The rows of D fall into 3 groups, which share some directions, and each row is roughly a mix of its group's hidden directions.
D (82 x 10):
[[ 14  -9 -23   5 -16  -7 -14   6   9   2]
 [ -1 -17  21  15   7   1  -1  -4 -13 -16]
 [-18   7  -8   4 -11  -2  17  -9  -9 -20]
 [  6   9  -7 -10   0   6  12  -6 -23  20]
 [-18  16  20  -2  16   3   8   6 -10  -4]
 [ -1  -9   9  10 -23 -21   1  -4  14   4]
 [  6  16 -12  -6  25  13  -3   7  -7  -8]
 [-27  -5   7  -4   0  -6 -11   4  14  16]
 [ -9  28  -2   2  13  -4 -10  -7 -12   9]
 [ -1   5 -15   3   4  14   5  25  13 -11]
 [ -1  13 -18 -17 -21  -8  -6  -4   7   4]
 [  7   7  -6 -14  -6  15  12  -9 -18  18]
 [-25  -7  -3 -10   3   7 -15   8   3  17]
 [-14   8  10   6  22  -3  -9  12  10 -15]
 [ 17  10  -1  10   8 -13   8 -11  17  15]
 [ -8   9   7   6  20  -7 -10   9  16 -17]
 [ 12 -11  -8 -11 -15   8  16  -4 -16  14]
 [  5  10 -13 -19 -14  -8 -10  -5  10  17]
 [ 11   8  -6  -7  -3   7  15 -11 -14  25]
 [ -5 -12  -2  -6 -12  19   0   6 -26   6]
 [  6 -12  19  16  23   5   5   2  -6   2]
 [-11 -17   4  -1   4  17  -8  22   4 -12]
 [-11 -12   2   0  14  20   5  20  12  -2]
 [  3 -13   2   8   1 -15  -6   8  22 -20]
 [  2 -16   9   6 -21 -13   6 -15  12   6]
 [ 19 -14  -8   7 -26  -2   3  -3  -8  -3]
 [ -2   4   7  -6   3 -10   4 -23  -8  25]
 [-20   0   8   6 -18  -7  -6  21  -9   7]
 [ -6 -11  -4   0   6  18  -8  27   4  -8]
 [ -7  14 -17  -8  -1   3  -7   9 -19  18]
 [ 22  -4  -6  12 -16 -16   3  -7  12  -7]
 [  9  12  -2   6  -5   5   4  18 -25 -12]
 [ 14  17  -9   1  14   9   2  11 -16 -14]
 [-13  19  -2   5  17 -14 -15   5 -11  -5]
 [ -3   4   9  -1   2 -11   6 -24 -15  19]
 [ -6   9   5   6 -11   2   2  23 -24  -5]
 [ -8   4  -2  17   2 -26 -18   0   1  -6]
 [ 12  11 -14 -15  -5  -3 -14   8   9  19]
 [ -9  -6  -1 -20  -2   6 -15   4   0  25]
 [ 21   7 -10  -6  -3  -3 -22  15   1  10]
 [ -5 -13  20  15  17   4   7  -5 -15  -2]
 [-24  -9   7 -10  -2  15  -3   6 -15  13]
 [ -2  23 -23  -2 -12  -6   2   2 -13  -2]
 [  0  -2  12   1 -10  12  13   4 -29  -5]
 [  9   6  -9  -9  18  22   3   0 -18  -7]
 [ 11 -14  -9   1 -23  -5   6 -11 -10  15]
 [-10  20   0  12  11 -16 -19  -4   2  -2]
 [-15   6  14   3  24   5  -2  16   4  -9]
 [  2   9  -4 -23  13  16  11   9 -13  -6]
 [-19   3  -7 -12  18  13 -14  10  -1   9]
 [ -8  -1  13   1   0 -10   5 -25 -18  10]
 [  6  14 -18 -15 -19  -9  -9  -1  11   3]
 [  6 -17  20  14  21   8   2   5   1  -1]
 [  0  19 -23  -7 -20  -7   2   0   2  -8]
 [  0   3 -10 -20  -2   5 -13   9   7  24]
 [-15  -6  -9  -8  -2  15   7  15  21  -9]
 [  2  16 -10  -6  22  14  -4  12 -12  -8]
 [  9  12   3   2   7 -13   8 -20  -7  22]
 [ -3  -9  14  15  24  11   9   6 -10   3]
 [  9  16  -8  -5  28   9   1  -1   0 -10]
 [  3  24   0   7  20 -13  -5  -5  12   2]
 [-16 -10   7  22  -7 -16 -12   2  -9   6]
 [ -5  -9   1  10   2 -16 -13   9  15 -22]
 [  3   6   3  13  -9 -26  -1   2  21  -4]
 [-11   9   6  17   8 -15 -19  -1  13  -9]
 [-12  18   8   8  21  -6 -13   4  10  -8]
 [ 13  -9  -9  -5 -17   2  14  -8 -13  18]
 [ -7  10   0  -2 -10 -14  13 -27  -7   4]
 [ -6  -6  -3  -6  11  -6  -8 -15  28   9]
 [  1  12 -12  -9  25  16  -6   7  -8  -4]
 [-10   9  10   8  11   0 -14   2  23 -15]
 [-16   1   6 -12  -4  27  -2   3 -14  -3]
 [ -6 -13   5  17   1 -20 -11   9  12 -14]
 [ 13   5  11   5   2 -17   5 -25  -2  11]
 [-11   5  10   9  19  -9 -10  12  13 -16]
 [  4   9   3   0   3  15   8  10 -29 -10]
 [ 16 -12 -10  -7 -19   2  13  -8  -9  13]
 [-14 -17   0  -5  -4   1  -4  18 -18 -15]
 [ -8 -12  15  16  11   6   3   2 -21 -12]
 [ -3 -26  -1  -1  -5  -8   4  19 -11 -13]
 [ -2   3   6   1  -9 -14  -6 -19 -26   4]
 [-12  -1   5   8   8 -10 -17   9  13 -23]]
One row of each group comes first, with its name. Which group is each row after those in?
[  4   1  -8 -14  -4   9  13  -1 -26  14] -> P
[ 23  13 -16   8   0  -2  -1  11  -7 -15] -> Y
[ -9  -6 -10 -12  -5  15  -5  20  18  -6] -> C

[  0  15  -5 -13  -4  19   5 -11 -17  16] -> P
[-11   1   5  -2  -6  13   2  16 -28   1] -> Y
[-10 -17   7  -1 -22  19  -7  -2   4  -8] -> P
[-13  -8   1 -16  -3  19  -1  12 -17 -13] -> P
[17  1 -2  1 12  5  4 11 28  5] -> C
[  0  12  -9 -10  27  17  -4   3  -6  -4] -> Y
